Here are some points, each followed by its number:
tensor([-0.16,  0.11, -0.21, -0.41,  0.41,  0.32, -0.39, -0.95,  0.51, -0.22,  0.96, -0.45,  0.96,
         0.58,  1.45,  1.01, -1.46, -0.61,  0.45,  0.77, -0.72, -0.54, -1.22, -1.10]) 0
tensor([ 0.28, -0.79, -0.49,  0.05, -0.56, -1.34, -0.09,  0.44, -0.39,  0.28, -0.86,  1.62,  1.16,
         0.20,  0.51,  0.29,  1.44, -0.61,  0.07, -1.82, -0.89, -0.29,  1.67,  1.00]) 1
tensor([ 0.41, -0.27,  0.72, -0.36, -0.69, -1.26, -1.57, -0.28,  1.17,  1.67, -0.36, -0.06,  1.18,
         0.29, -0.48, -0.17,  0.37, -0.08, -1.23, -2.20,  2.23,  0.58,  0.62, -0.62]) 2
tensor([-0.01,  0.35,  0.57, -0.58, -0.07,  1.30,  0.67, -0.27, -0.34, -0.74,  1.22, -0.51,  0.48,
        -0.38,  0.35, -0.15,  0.89,  0.02,  0.21, -0.29,  0.90, -1.08,  0.25, -0.13]) 3
tensor([ 0.06,  1.17,  0.54,  0.40,  0.36, -0.72, -1.58,  0.42, -0.71,  0.19,  0.29, -0.14, -0.20,
         0.04, -1.26,  0.17, -0.89, -0.56, -0.59, -0.45,  1.30,  1.07,  0.13, -0.35]) 4
tensor([-0.20, -1.80,  0.13,  0.75,  0.71, -0.81, -0.30, -0.01,  0.13, -0.60, -0.64, -0.59,  1.34,
         0.78,  0.86,  1.60, -0.69, -0.76, -0.13,  0.28, -0.87,  0.70, -1.64, -0.10]) 5
tensor([ 0.03, -0.15,  0.13, -0.18, -0.16, -0.78, -1.29, -0.35,  0.98,  1.06,  0.02, -0.17,  1.32,
         0.09, -0.84,  0.20,  0.41, -0.16, -0.84, -2.26,  1.85,  0.62,  0.55, -0.16]) 6
tensor([ 0.39,  0.49,  0.47, -0.23, -0.45,  0.48,  1.33,  0.46, -0.85, -0.81, -0.69,  1.05, -0.90,
        -1.18,  0.61, -1.90,  0.22,  0.26,  0.32,  0.40,  1.61,  1.15,  0.42,  0.55]) 7
tensor([ 1.20,  1.65, -0.93, -2.06, -0.66,  0.83,  0.91, -0.22, -0.66,  1.53,  1.78, -0.05, -0.08,
        -1.82, -0.36, -1.18,  0.68, -0.46, -0.58,  1.34, -0.21, -0.99,  2.92, -0.45]) 8
tensor([ 1.49, -2.59, -0.75,  0.59, -1.16,  0.44,  1.25, -1.26,  2.13,  1.16, -1.60,  0.16, -1.20,
        -1.88,  1.36, -0.06,  0.48,  0.42, -0.19,  1.86, -1.60, -0.42, -0.78,  1.55]) 9
tensor([ 0.06,  1.50,  0.73, -0.83, -2.31,  0.35,  1.83, -0.75,  4.15, -1.72,  2.22, -1.03,  2.55,
         0.79,  1.31, -1.75, -1.54, -0.36,  1.69,  3.10,  0.05, -2.13, -1.17, -2.14]) 10
tensor([ 0.13,  0.61,  0.33, -0.14, -0.96,  0.59,  0.59, -0.02,  1.43,  1.65, -0.14, -1.01, -1.40,
         0.67,  0.28, -0.83,  1.91,  0.55,  0.44,  0.87,  0.54, -0.60,  1.15,  1.99]) 11
tensor([ 0.31,  0.44, -0.06,  0.15,  0.43,  0.09, -0.17, -0.66,  0.03,  0.80,  0.51, -0.09,  0.32,
        -0.04, -0.35,  0.38, -0.22, -0.12, -0.05, -0.03,  0.21,  0.63, -1.01,  0.29]) 12
tensor([-0.40,  1.97, -2.02, -1.53,  1.48,  2.99,  2.95,  0.80, -1.41, -0.95,  2.11,  0.86,  0.09,
        -1.13, -2.34, -0.31,  0.95,  3.37,  0.77,  1.32, -2.89,  0.28, -0.03, -0.14]) 13
tensor([ 0.03, -0.01,  1.26,  2.91, -1.82, -1.31, -0.76, -0.02,  1.75, -0.46,  1.01,  0.10,  0.16,
         0.98,  0.33, -1.67,  2.15,  0.17, -0.49, -4.23,  2.42, -1.88,  1.62,  1.12]) 14
Which five points above are nearest to each new point by angle, seen from the average point of the numbered points? Their numbers follow each, nearest first.
tensor([ 0.39,  0.30, -0.23, -0.73, -1.13,  0.47,  1.09, -0.49,  1.53, -0.71,  1.18, -0.82,  0.90,
        -0.19,  0.17, -0.45, -0.37,  0.12,  1.08,  0.74,  0.12, -1.03,  0.22, -0.73]) -> 10 0 3 13 8
tensor([-0.16, -1.78,  0.09, -1.18, -0.59,  1.32,  0.49, -1.00,  0.88, -0.98, -0.70, -1.59, -0.67,
        -1.15,  1.12, -0.43,  0.77, -0.46,  0.05,  1.41, -0.22, -0.99,  0.34,  0.23]) -> 9 3 11 10 0
tensor([-0.18,  0.42, -0.47,  0.52,  0.05,  0.17, -0.52,  0.68, -0.70, -0.90,  0.32,  0.38,  0.78,
         0.23,  0.52,  0.42, -0.51,  0.49,  0.33, -0.48,  0.07,  1.46, -0.60,  0.29]) -> 5 4 12 0 7
tensor([ 0.37, -0.26,  1.09, -0.65, -0.28, -0.03,  0.02,  0.51, -0.41, -0.18,  0.23, -0.56, -0.22,
        -0.71,  0.09, -0.84,  0.33, -0.87,  0.22,  0.43,  1.73,  0.25,  0.86, -0.25]) -> 7 4 3 8 2
tensor([-0.20,  1.19, -0.20, -1.50, -1.16, -0.16,  0.38, -0.45, -0.32,  0.63,  1.03,  0.02,  0.91,
        -0.48, -0.59,  0.09, -0.05, -0.29,  0.06,  0.07,  0.82, -0.73,  0.97, -1.20]) -> 8 3 10 4 13
tensor([-0.42,  2.11, -0.96,  0.33,  1.00,  0.38, -0.38,  0.24, -2.29,  0.72,  1.04,  0.71, -0.09,
         0.11, -0.52,  1.07, -1.45,  1.43, -1.10, -2.22,  0.05,  2.07,  0.47,  0.18]) -> 4 12 13 6 2
tensor([-0.33,  1.11, -0.25, -0.75,  0.54,  0.67, -0.51, -0.60, -0.49,  0.29,  1.11, -1.36, -0.37,
         0.26, -0.23,  0.66,  0.17, -0.32, -0.73, -0.40,  0.25, -0.88,  0.77, -0.34]) -> 3 4 8 0 12
tensor([-0.34,  1.73,  0.20, -1.22,  1.91,  0.60, -1.26, -0.01, -1.51,  0.42,  0.24, -0.68, -0.46,
         0.39, -0.71, -1.60, -1.07, -0.13, -1.04,  1.03,  2.71,  1.91, -0.24,  0.53]) -> 4 12 7 6 2
tensor([-0.18, -0.13, -0.57,  0.40,  0.04, -0.11, -0.40,  0.22, -0.70, -0.84, -0.16,  0.19,  0.78,
        -0.12,  0.44,  0.63, -0.23,  0.46,  0.06, -0.31, -0.60,  0.81, -0.56,  0.01]) -> 5 12 0 4 1
tensor([ 1.10, -2.54,  1.44,  0.39,  0.58,  0.07, -0.74, -0.40,  0.39, -0.12, -1.27, -0.18, -2.32,
        -0.53,  1.22,  0.85,  1.58, -1.19,  0.24,  0.35, -1.30, -0.61, -0.88, -0.67]) -> 9 5 0 1 12
tensor([ 0.56,  1.03, -0.72, -0.82,  0.68,  1.15,  1.25,  0.51, -0.63,  0.14,  1.66,  0.26, -0.35,
        -0.26, -1.20, -0.25,  0.13,  1.64, -0.23,  0.96, -1.20,  0.62,  0.00,  0.19]) -> 13 8 12 7 3
tensor([ 0.51, -2.16,  0.26,  1.44, -0.60, -0.43,  0.01, -0.62,  1.02, -0.58, -1.36, -0.79, -1.69,
         0.33, -0.06,  0.15,  1.23,  0.07,  0.41, -1.11, -1.06, -3.61,  1.98, -0.36]) -> 14 1 9 11 5
tensor([ 0.22, -0.55,  0.39,  0.61, -0.93, -0.24, -0.09, -0.10,  1.05, -1.82,  0.58, -0.91,  0.76,
        -0.94,  0.94,  0.84, -0.40, -0.92,  0.72,  0.16, -1.07, -1.08,  0.16, -1.25]) -> 0 5 10 3 9
tensor([ 0.31,  0.03,  1.29,  1.14, -0.68, -0.77,  0.06, -0.63,  1.91,  1.77, -0.43,  0.91, -0.01,
        -0.27, -1.42, -0.78, -0.52, -0.20, -0.08, -0.12,  1.45,  0.71, -1.32,  0.34]) -> 2 12 6 4 14
tensor([-1.57, -1.04,  2.79,  1.40, -0.20,  0.93,  1.82, -0.08,  1.10,  0.42, -0.80, -0.39, -1.03,
         0.28, -0.09,  0.17,  2.40, -0.04,  1.48,  0.70,  0.26, -1.91, -0.41,  0.89]) -> 11 9 3 14 7
tensor([ 1.22, -1.66,  1.04,  0.88,  0.48,  0.27, -0.57, -0.47,  0.77, -0.06, -0.63, -0.02, -1.95,
        -0.53,  0.78,  0.40,  1.12, -0.56,  0.01, -0.31, -0.31, -0.21,  0.00, -0.42]) -> 9 5 1 11 14
tensor([-0.40, -0.55,  0.76, -1.13, -0.07, -0.03,  0.03,  0.24, -0.07, -0.12, -0.35, -0.41, -0.62,
        -0.74,  0.31, -0.84,  1.27, -0.38,  0.25,  0.65,  1.41, -0.28,  1.02,  0.18]) -> 7 11 3 8 4
tensor([ 0.10,  0.22,  0.22,  0.23,  0.15,  0.69,  1.02,  0.45, -0.40, -0.01,  0.13,  0.14, -0.86,
        -0.25, -0.28, -0.68, -0.52,  1.42,  0.05,  0.42,  0.22,  1.49, -0.84,  0.15]) -> 7 13 12 4 9
